Each named move below is a turn or a mirror, shown by a few rows before and after it. Which moves, in which order, take the first row of each later pair to the second? The first pair is answered.
z_44 (before |-> after):
[  3.6   6.1   0.0 -11.9  -8.4  11.8   4.8   0.2   1.4  -0.5   9.2 -12.1
  -0.2  -8.7  11.2 -21.5   1.8  11.0  -5.7  -1.3   9.9   9.7  -7.2   7.0
   3.2  -2.9  -6.4  -0.2  -6.2  -1.4  -1.7   3.8  -1.2  15.3   3.1  -2.2
  -1.2  -9.6   3.2 -11.7  -8.5   4.1   6.6  -0.4  10.0  -2.7   4.1] |-> [  3.9   7.6   1.4 -11.4  -8.4   9.7   4.0   0.8   1.0   0.6   9.2 -11.9
  -0.1  -9.5  11.2 -21.1   1.5  10.9  -6.7   0.1  11.3   8.8  -7.4   6.2
   2.7  -3.5  -5.2   0.3  -6.4  -1.0  -2.3   4.0  -2.4  16.4   2.7  -1.2
  -1.3 -10.2   3.2 -11.8  -8.3   4.2   5.8  -0.1   9.7  -3.3   5.7]
[-11.2  14.6  14.3   8.0   5.4 -11.9  -9.6   2.9 -13.0   8.7  -2.3  15.2
  -3.4  -3.3  -5.2  16.8 -16.1 -13.2  -7.3  12.6   0.1  -4.4   3.4  -0.5
  -7.9 -13.2  25.8  11.1  -4.1   1.6   6.4   5.6  -5.1   5.3  -4.4  12.3
   6.1   5.8  -8.1  -4.8   9.6 -10.9 -10.3   6.7  -7.6  -8.8  14.6] |-> [-13.9 -22.1  -3.8  -5.6   8.2  23.8  -4.0   6.6   4.2 -22.7  -3.8  14.5
 -15.8   8.9   0.7  11.0   3.5  -7.6   1.9 -10.3 -11.0   2.9   4.4  12.2
   6.1  -0.1  -5.5  -8.5   1.4  -4.0  -2.6 -13.8   8.8 -12.2  -0.1  -5.2
   3.1  15.7  -0.9  16.8   1.6  -2.5  -7.0  -7.7  -9.5  -7.1  -9.0]
[  0.1   5.9  -6.0 -14.0  -4.6  -1.7 -18.1 -13.8 -10.2  -8.1   8.0 -12.6
   8.7  -6.1  18.5   3.9  25.0  22.7  -3.3   6.3  -3.9  -0.5  -1.2   0.5
  -9.5   4.3  -4.3  24.3  -0.4   5.2   0.1   6.1  -8.1  13.6  -0.2 -18.3
  -2.0 -26.9  -9.5 -24.7 -19.9   1.9  24.7 -14.7  21.4  -7.3 -28.2] |-> [  0.6   6.6  -6.2 -14.0  -4.7  -2.2 -18.9 -13.4  -9.7  -8.2   7.9 -12.7
   8.9  -5.9  18.9   3.1  24.7  22.9  -3.7   7.2  -3.1   0.0  -1.4   0.2
 -10.0   3.8  -3.9  25.0  -1.1   5.8   1.1   6.6  -8.4  13.9  -0.2 -17.8
  -1.9 -27.2  -9.6 -25.2 -20.0   1.9  24.3 -14.8  20.5  -8.8 -26.9]
[ -1.3 -11.0  16.1  23.1  15.2  -6.9  -4.9   0.8 -12.7  -6.9  -9.3  15.1
   7.7 -16.3 -18.0  -6.2 -17.0 -27.9   1.6  -5.8  17.6 -10.3  19.9   2.8
 -17.1 -20.3   2.0   2.5  16.8   4.4  12.5  17.8 -18.2   5.9  20.5  20.5
  -1.2  15.5   1.2   1.5  11.2 -12.6  -7.0 -17.2 -26.0  13.5   8.9] |-> [ -2.4 -30.9   6.7  16.1  16.7  11.8  -2.4   3.1  -2.8 -24.2  -9.5  15.4
   1.0 -10.8 -15.0  -9.9  -6.0 -25.5   5.9 -18.4  12.2  -5.6  21.1  10.1
 -10.3 -13.9 -15.5  -7.8  20.8   0.8   6.6   8.1 -10.8  -3.9  23.9  11.1
  -3.0  21.3   5.3  13.0   7.0  -9.2  -5.8 -25.2 -27.0  14.4  -3.8]
z_228 (before |-> after):
[ 13.2 -18.9  10.6   2.5   8.2  11.8  -3.1   2.6   5.3 -11.3  -5.6  16.0
   7.0  -5.9 -18.9   6.5   7.0   7.4   9.1  -9.1   1.2   7.0   3.0   7.6
   4.9  -0.3 -11.1  -6.1  10.2 -14.8   2.9  -3.9   6.6 -12.2  -3.6  -1.4
  14.4  -0.2   8.3  14.3   6.9  -6.1   7.2 -10.7  -0.9   3.7  -7.3] |-> [ 16.8 -18.1  11.0   5.0   7.1  12.4  -3.5  -1.6   5.4  -8.3   0.7  11.4
   8.7  -2.9 -15.9   2.1  13.4  13.1   6.8  -7.6   4.3   8.3  -1.9   9.1
   3.8   0.7 -13.7  -2.8  10.2 -17.1   2.3  -5.1   4.3 -14.2  -7.1   0.7
  11.3  -3.3   7.0   9.6   3.0  -4.9  14.0 -11.9   1.0   3.3  -7.0]
[  3.8 -10.6 -34.2  15.8   5.0   4.0   4.8 -13.8   4.9  14.0  -2.9 -12.7
  -3.2  18.5 -12.8  22.4  12.2  -3.6  -7.6  22.2   3.7   1.5   0.3 -18.6
  -2.5   4.6  -4.4   7.7   2.5 -33.1   3.3  -7.5   1.2  -6.8 -16.2   1.0
  -4.8  -1.5  -6.5  -8.3   1.2  -8.6 -19.0 -12.4  -5.7  -0.5 -22.1] |-> [ -0.4 -12.1 -34.5  13.9   6.7   4.0   5.2 -10.7   5.4  11.2  -9.9  -7.7
  -6.0  15.7 -16.4  26.1   5.1  -9.4  -4.6  20.2   1.4  -0.1   4.5 -20.6
  -1.9   3.0  -1.7   4.5   1.7 -31.4   4.3  -7.3   3.6  -4.7 -12.3  -2.6
   0.1   2.1  -4.9  -4.0   4.9  -9.5 -27.3 -12.4  -9.1  -0.3 -23.3]
[  0.6 -38.4 -20.9  16.7   3.1  17.3   5.7  -9.6   6.9 -18.1 -21.4  -1.2
  -7.8  27.2  -7.3   8.5  16.0  -4.7  22.0 -12.0 -28.4  -3.8   9.0  -3.1
   8.2  -0.4 -38.8 -10.7  13.0 -16.8  -5.6 -22.0  12.2 -30.2 -13.0 -18.1
 -13.1   3.6 -12.1  15.0  -6.3 -11.8   5.4  -6.6  -7.5   3.0 -15.6] |-> [  3.2 -37.2 -20.6  18.4   1.5  16.5   5.5 -12.1   6.4 -15.3 -17.7  -4.8
  -6.5  28.3  -4.5   5.4  20.3  -0.8  20.1 -10.7 -26.9  -3.5   6.6  -1.6
   8.1   0.0 -41.0  -8.2  13.3 -18.3  -6.1 -22.0  10.5 -31.7 -16.2 -16.2
 -16.1   2.1 -13.7  12.3  -8.8 -11.6  10.6  -6.1  -6.2   3.4 -14.7]
z_217 (before |-> after):
[ -0.6  -1.5  -2.4 -23.1  -4.2  12.4  -0.4  12.3   1.8  -8.4   7.5  -2.7
   2.1  -7.0   5.0 -17.1  -3.7   7.7   0.8  -4.1   6.0  -3.4  -5.1   5.4
 -14.9  -7.9  -2.9  -8.1  -3.5  -1.8  -2.1   9.4  10.8  12.0  13.5  -7.2
  16.0   1.8  12.3 -11.5  -0.7  16.0   1.4  -3.1   2.0  -8.4   5.3] |-> [  6.1 -14.0  -6.5  -9.9  -4.8  15.5   2.3  -1.2   4.6  -2.8  14.4  -8.6
   3.2   9.2   2.9 -12.8  16.5  14.0   4.4   1.2  -6.1   0.6 -10.7   9.9
  -9.6  -1.7 -18.1  -7.9   7.9 -13.1  -3.9  -4.6   4.0  -9.6  -2.2  -9.9
  -2.1  -1.9   3.7  -7.3  -8.1  11.6  12.0  -7.0   2.1  -3.8  -3.1]
[ -5.2 -22.0   5.7   2.0  -7.4   6.5  -0.3   2.3 -22.4  -4.8  -4.5 -27.3
  13.0  -1.8   0.0  16.2 -25.6  -2.5 -12.0  -1.9   4.0  -8.0  27.9 -16.4
 -17.2  -4.7  23.8  18.1 -18.6  -1.4   1.0   6.5   3.5   4.2  11.4  17.9
  13.4  -3.1  -1.7 -11.3  21.9  15.7 -19.2  27.2 -12.6  24.2  -6.6] |-> [ -3.9 -32.2  -2.1 -12.2  -8.0  25.2   1.9   4.1 -14.7 -21.5   2.4 -33.5
   8.2  -0.1  10.9   2.0 -13.5   7.7 -14.6 -15.2  10.3  -1.9  23.5  -6.8
 -14.3  -0.2   9.4  13.4 -20.9  -2.4  -6.3   1.5  12.7   4.1  16.4  13.4
  14.2  -0.5   5.2 -10.5  14.1  25.5  -8.8  19.2  -7.0  22.1 -13.5]
[ -7.6   2.0  -5.3  -9.2  -7.0  10.0   1.1  32.2  11.3 -16.8 -22.3  24.3
 -12.5 -13.3   6.0  10.6 -26.0 -14.2  -1.2  -1.6 -15.9  -7.8  16.6  10.5
   7.8 -23.7   3.7 -16.6  -0.8   4.6   8.8  -3.5   8.0  14.3  22.2 -16.8
  34.9  10.3  21.2  11.1  13.3   4.4 -33.6   1.5  -9.5  -5.5  12.2] |-> [  0.3 -18.5 -16.9 -14.4  -8.3  31.3   4.5  25.4  21.6 -30.4  -8.7  13.2
 -16.5  -1.5  16.2  -1.3   3.0   2.1   0.0 -11.7 -17.8   2.1   7.2  23.5
  15.1 -13.4 -23.1 -21.4   5.5  -4.7  -0.2 -18.6  13.5  -1.9  16.5 -22.9
  22.7  10.4  22.2  15.0  -0.5  12.7 -14.4  -9.2  -3.8  -4.5  -1.0]
[ -7.8 -18.3 -19.9  -6.1 -13.1   7.8   6.9   6.9  10.6  -4.4 -24.0  10.1
  -7.2  -2.3   5.4 -16.5  15.7 -20.5   2.6 -14.3 -11.3  -0.9   5.6  -3.6
  -5.7 -12.4 -21.7  -2.0   5.8 -13.3  -5.8  -1.2  -4.1  -2.9 -16.8  10.3
  15.4  16.9 -10.7  17.3   4.9   1.9  11.4  -2.3 -29.2  -2.7 -14.4] |-> [ -7.1 -15.3 -18.1   3.7 -12.0  -0.4   6.5   3.7   7.1   4.5 -26.7  11.9
  -5.2  -0.4   0.0  -8.5  13.5 -23.3   3.5  -7.0 -16.6  -3.1   6.8  -7.6
  -5.7 -14.1 -17.6   0.6   9.2 -14.3  -2.7  -0.9 -10.1  -6.7 -22.6  10.6
  11.7  15.3 -15.5  17.3   8.0  -4.2   9.0   0.3 -31.1  -1.3 -12.0]
Then:
(two moves a pair)
[ -1.8  -0.4  -3.9   6.4   2.0  -7.8   5.2  -2.5   0.2  -2.1   1.9   4.3
  -5.3   6.1   1.6   1.2   9.3   1.8  -6.9  -1.8  -5.6   4.5  -7.2  -1.5
   4.6  -5.4  -0.6  -0.1   2.7 -12.8  -0.9  -6.8  -9.7  -8.7  -7.3  -3.7
  -5.5   6.9  -1.3   9.9 -10.5  -5.7  -4.5  -4.6  -5.4   2.2  -2.0] |-> [ -5.6  -2.0  -4.5   3.2   2.9  -6.0   4.8   1.2   0.0  -6.3  -3.5   8.8
  -7.1   3.4   0.1   3.0   3.6  -2.2  -5.4  -4.9  -6.0   2.6  -4.0  -2.0
   6.5  -6.4   0.7  -3.1   1.2 -10.5  -0.7  -6.0  -6.8  -6.0  -3.9  -6.7
  -2.0  10.0   0.5  13.1  -7.4  -5.6  -9.8  -3.6  -7.2   3.4  -3.4]	z_217, z_44
[  6.1 -10.7 -20.8  15.9  17.4  22.8 -15.0  -5.4  20.1   7.0   7.7  13.5
  14.8   6.0 -25.9   0.1  22.1  -4.8  10.3 -12.7  -3.5  -2.0  11.5   1.3
  -4.3   2.2 -12.1  -4.5  15.9  -2.2   0.7 -20.5  -3.2  -4.2  -7.9 -13.5
  -4.1 -19.3 -13.0  19.6  -0.2 -18.5   5.4   9.4  -8.3  15.0   5.7] |-> [ 11.0   6.1 -11.9  22.5  14.3   7.3 -17.5 -10.4  11.9  23.8  14.4   9.4
  21.5   3.1 -25.3  -0.8  19.8  -2.6   3.4  -1.1   4.1  -3.4   7.7  -3.0
 -11.3  -1.9  -0.2   6.3  13.2  -1.4   4.2 -13.1 -11.5   2.2 -12.7  -3.5
  -5.6 -26.3 -17.5   6.0   1.0 -20.4  10.5  15.4  -5.2  13.9  17.3]	z_217, z_228
[ 10.7 -17.7  -6.2   6.0   6.5   0.5   0.1  -9.3   8.7   1.1  -2.6   3.1
  -3.3   9.4  -7.4   2.9  15.9   2.5   2.2  -1.0  -8.7 -10.7  -2.1   1.5
  11.8   1.8 -12.0  -6.6  18.7 -11.6  -1.7  -7.8   3.1 -24.5 -11.8  -7.4
 -13.2   0.3  -9.1  11.5  -0.7 -15.7  -0.7  -2.5   5.0   7.3  -9.1] |-> [  3.5  13.8   7.8  -3.6   4.9 -18.4  -4.0   3.5  -2.7   9.3  -7.2   8.6
   2.1 -14.1  -6.8  -2.0 -16.3  -5.8  -8.2   2.6  13.4 -18.2   1.4  -8.6
  -1.0 -10.5  18.9   1.8   1.4   4.4   3.6  17.9   5.3   9.9   4.4   4.5
   8.1  -0.7  -2.1  -5.1   9.6 -12.3 -11.8   8.8   6.0   0.0  13.4]	z_44, z_217
[  0.0   4.2  -4.1  -9.8   6.0   1.5   3.7   5.3  -1.3  -5.9  -4.7  -8.3
   3.6 -18.6  -1.9 -10.0 -12.4   7.7  -8.1  -4.4   9.0   1.1  -0.4   5.8
  -4.9  -1.5 -12.1   6.9  -4.2   9.1  -6.7   4.3  -1.3   6.3   6.8  -1.0
  12.8   1.0   5.9   1.3   1.4   1.4   6.6   0.9  -0.8  -3.6   9.3] |-> [  5.4   9.0  -1.1  -0.3   5.4  -6.4   3.2  -3.1  -4.1   6.6   1.1 -12.9
   8.4 -14.0  -3.4  -8.0  -5.5  11.3  -9.8   4.7   7.3   1.8  -4.1   5.1
  -5.4  -1.5 -10.8  13.4   0.4   6.3  -4.9   3.6 -10.2   1.7  -1.8   3.5
   5.4  -4.6   0.0  -4.4   0.2  -2.7  13.4   3.1   1.8  -1.3  12.2]	z_217, z_44
[ -6.6 -13.0  -0.2  13.0   7.1   0.6   1.7  -3.0  -5.0   4.8 -14.8  -4.9
   2.3   3.7  -6.5  16.6   5.5  -3.5   6.2  -4.9 -13.0  -3.9   6.7  -3.9
   5.9  -2.5  -8.2 -11.2   3.7  -7.7   1.3 -14.3  -1.1 -27.1 -10.3 -10.4
  -6.8   3.6  -7.3  13.1   4.9  -9.8  -5.3  -4.8  -0.4   7.5  -7.5] |-> [-14.6  -2.7   2.3  -7.6   7.0   3.3   0.7  13.4  -6.5  -8.7 -20.3   0.4
  -0.5 -14.4  -1.1   7.0 -13.8  -7.7   1.5 -15.5   3.5  -5.8  11.6  -5.4
   0.7  -7.7   3.0 -14.3  -9.7   4.4   0.5   0.0  10.6  -1.3   9.8  -7.6
  14.5   9.6   5.2   9.5  10.6  -1.1 -14.7  -2.6   0.7   0.0   0.3]	z_217, z_217
[  9.0 -21.5 -11.0  13.1   2.0 -15.7  17.8 -12.5  -2.7  15.0   4.4 -12.5
  18.7  10.4 -25.7  23.1  16.2  -9.1  -5.6  29.9 -23.6   0.9   9.0 -22.9
   2.4  16.1  -6.2  -4.2  -8.8 -12.2  -3.8 -28.3  -4.3 -20.9 -19.5  -6.9
 -15.7   5.4 -21.0  21.6   0.9  -8.2  17.1  -8.8 -10.6  -9.0  -3.5] |-> [ -4.8 -33.3 -18.3  -9.3   5.7   3.4  19.8   5.7   3.9 -13.0 -10.6  -1.7
   8.3  -0.1 -24.2  20.5   1.9 -18.7  -0.6   8.3 -23.1  -0.9  20.0 -20.5
   6.3  16.4  -9.5 -20.6 -16.3  -3.9  -7.4 -26.6  12.9  -9.7   1.8 -18.2
   3.2  19.0  -7.1  36.1   6.3  -1.2   0.9 -13.2 -15.9 -12.0 -10.6]	z_217, z_44
[  7.5 -27.4  17.1  42.0 -26.9  15.6 -11.9  -8.6  12.4  -7.7  14.3 -16.7
 -28.5  -0.6  16.1  27.3  17.5 -20.4   2.0  12.4  -1.6  19.4   8.5   6.9
   1.2   6.1 -24.3 -12.3   3.6   0.7  12.3  -0.1   4.0   8.7   6.0   8.7
  -4.0 -23.1 -25.1  15.9  -9.9  -4.5  13.4  -2.8  -0.8  -1.1   0.1] |-> [  1.9 -13.3  25.2  45.1 -25.0   0.9 -14.9  -3.2   4.7   2.5   3.7  -7.3
 -26.0 -10.0   8.3  37.4  -4.0 -32.4   2.2  18.9  -0.6  12.7  14.9  -2.8
  -4.0  -1.6  -5.0  -9.3  -1.0   8.1  18.7  10.9   0.5  20.3  10.9  13.2
   5.3 -22.3 -25.8  13.1  -0.3  -9.9  -0.8   5.6  -5.5  -2.3   9.3]	z_228, z_44
[  8.7  -2.6 -32.4  24.9 -17.5  -2.9  13.3   6.2 -12.5  24.5 -14.9  10.0
  14.3   1.3   2.2  14.7 -35.1 -24.7   8.4  51.8 -15.7  -1.1 -11.9  -5.7
   2.7   3.2  17.9 -16.5   0.3   0.4  12.2  19.2 -17.0   7.0  11.3  -1.1
 -18.1  17.9 -25.6  31.7  30.6 -15.7  13.8  10.0 -24.0   0.3   4.2] |-> [  8.9 -19.2 -45.7 -14.0 -19.8  37.3  18.2  19.1   3.0 -18.6  -3.3  -1.3
   3.6  -7.1  27.6 -22.0 -19.2  -5.8   1.4  17.5   5.9  10.5 -19.2  13.2
   5.8  12.4  -7.6 -30.3 -10.9   4.7  -2.5  17.8   9.6  21.1  33.4  -9.2
  -5.1  24.8  -3.5  32.2  16.7  10.0  30.6  -3.8 -14.0  -7.8  -6.4]	z_217, z_217
[  8.7   7.2   1.8 -28.2   2.2  12.8  -3.7   1.1   9.8 -11.8  44.1 -11.9
   3.2  -5.7  20.9 -36.0   1.2  -2.2  -6.3 -21.1   8.0  11.0  14.1  14.1
 -13.7   2.5 -14.7   8.4 -13.0   8.2   2.2  -3.2  14.5  29.6  -6.2   6.1
  18.6 -13.6  -7.4 -25.7   8.2   0.2  22.6  -6.8  -2.3  -0.6  -8.1] |-> [ 13.5  12.8  10.1  11.2   4.2 -16.5  -6.4 -18.4  -0.2  26.0  38.2  -7.5
  12.0  12.3  -1.3  -4.9   1.4 -11.9   1.5   9.6 -17.6   4.4  15.5   2.5
 -12.9  -1.8  -3.9  19.1   3.4  -2.1  13.9 -11.1 -11.0   3.1 -32.9  10.6
  -3.5 -21.7 -31.1 -23.1  14.5 -24.6  16.1   1.7  -9.8   8.8  -5.1]	z_217, z_217
[  0.7  15.1  -4.2  -3.9  -2.9  -5.2 -10.8   0.2  -3.0   6.7   6.4  -0.6
   4.6  11.4   8.6  -6.6  21.8  11.1   1.0  -4.6   7.5   4.5  -8.4  -9.7
 -11.2  -9.0   1.2  10.1 -11.6   6.0  -5.4  16.4   3.6   2.1   1.4   8.1
  -5.6   0.3  -7.5 -11.4  -6.9 -10.6  15.5  -6.6   9.7  -4.2   3.6] |-> [ -8.6   0.0 -11.6 -15.0   0.7  10.3  -8.3  11.5   3.5 -13.3  -4.2   8.0
  -3.2   9.7   6.8  -4.8  14.9   2.9   7.4 -19.0   1.9   4.3  -0.3  -7.1
  -5.2  -6.6  -5.5  -3.6 -12.7   8.8  -7.6  11.3  13.7   2.9  13.2  -2.4
   4.0  10.1  -0.4   4.4  -3.6  -8.7   3.8 -12.0   3.7  -5.6  -6.0]	z_228, z_217
[ -2.8 -12.6   5.2 -19.8   3.4  19.9  -2.4   6.9  -2.6 -22.2 -10.9   2.5
  -5.6 -11.8   0.5  -1.4 -15.0   0.4   5.2  -1.8 -14.2   4.1   2.2  -1.5
   7.0  14.1 -10.7  -4.5  -7.4  12.0   1.4   4.4   3.9   5.0   7.5 -15.7
  -3.5   5.2  12.0   8.3  -5.3  -2.8  -3.7 -32.4   2.5 -21.2  -9.2] |-> [  4.0  10.7  19.2   3.9   1.6 -11.6  -5.5  -6.6 -16.4  13.0  -7.1   0.4
   6.1  -9.1  -8.6   9.8 -20.3  -1.1   0.7  23.6 -15.3  -0.8  -1.2 -12.5
  -0.8   7.0   8.4  13.4  -3.7   9.7  10.7  12.0 -15.0   4.4  -8.3  -1.7
 -13.6  -7.3  -2.0  -6.5  -1.4 -14.9  -1.8 -20.4   2.9 -18.2   5.4]	z_217, z_44
[ -6.5  11.3   6.4  -6.3   1.5 -17.2   2.9  13.2 -15.7  10.7   2.8   1.8
  16.5   1.6  11.8  -1.8   6.0  15.4   0.5  22.3  24.7  10.2   2.2   2.1
  11.4  -6.8  -0.1  12.8 -11.3  27.8 -16.3   0.4  -5.7   4.5 -17.9  -5.0
 -25.9   8.7 -31.1  -4.7 -29.7  -1.9  12.7  28.8  33.2 -10.7  12.7] |-> [-20.9   8.8   5.6 -14.6   5.4 -14.0   2.5  28.3 -14.5  -0.7 -15.4  16.4
  10.6  -8.4   5.4   6.7 -17.0  -0.9   7.1  13.5  20.9   4.5  15.1  -2.7
  12.7 -10.3   9.4   2.2 -16.7  36.0 -14.6   4.6   2.6  14.0  -3.1 -11.2
 -10.2  19.3 -24.2   7.5 -19.0  -3.3  -9.2  31.0  24.6 -13.0  11.5]	z_217, z_228
[ 14.1 -12.8  -4.3   7.8  -7.5  -6.8  10.2   7.2 -15.4  18.9  14.4 -29.0
  19.8  -2.2   3.9  -6.1   8.8   4.5  -7.6   2.1  -2.6  -5.5  23.9 -19.5
   2.3  -6.0 -14.3 -18.3 -11.5 -28.1   1.3  -3.4 -14.1   5.1   5.8  14.2
  -7.2  -3.6   1.8 -19.5   3.0   1.2  -4.9   1.2  -7.9 -15.4  13.5] |-> [  7.9 -11.3  -3.2   4.0  -5.3  -8.0   9.6  15.3 -16.1  14.5   4.7 -20.4
  17.3  -8.9  -0.3  -1.8  -5.3  -4.7  -5.5  -0.5  -2.9  -8.8  30.9 -23.6
   2.1  -9.1  -7.0 -22.2 -15.1 -23.1   3.8   0.6 -10.7  12.0  13.5  10.8
   1.9   1.5   5.2 -16.0   9.8   0.1 -17.0   2.8 -12.0 -16.9  15.0]	z_217, z_228
[ 13.6   7.6  20.3 -13.5 -18.4 -14.8 -13.3   4.7   1.6   1.9  -0.2  12.9
  -2.5   0.6   1.8  18.2  -9.8   9.7  -4.4  26.5  -0.7  25.4   3.7   5.1
  -4.7   7.1   1.3   2.8  -5.2  -8.0   8.1 -25.5  -9.0  15.9  14.6   3.7
  -5.0   1.4  13.2 -12.6  18.5  -1.5  -1.8  -5.6   1.0 -22.7  23.9] |-> [ 13.2  -0.7  15.0 -23.1 -18.8  -2.5 -12.1   7.3   6.9 -11.2   2.7  10.4
  -6.2   0.4   7.7   9.8  -3.6  14.5  -4.0  17.1   3.0  28.5   2.7  10.2
  -2.0  10.7  -8.4  -2.0  -6.8  -7.6   4.0 -28.8  -1.9  15.9  18.5   0.1
  -3.2   4.0  18.0 -10.1  14.3   5.0   2.8 -10.8   3.2 -24.7  19.1]	z_217, z_44
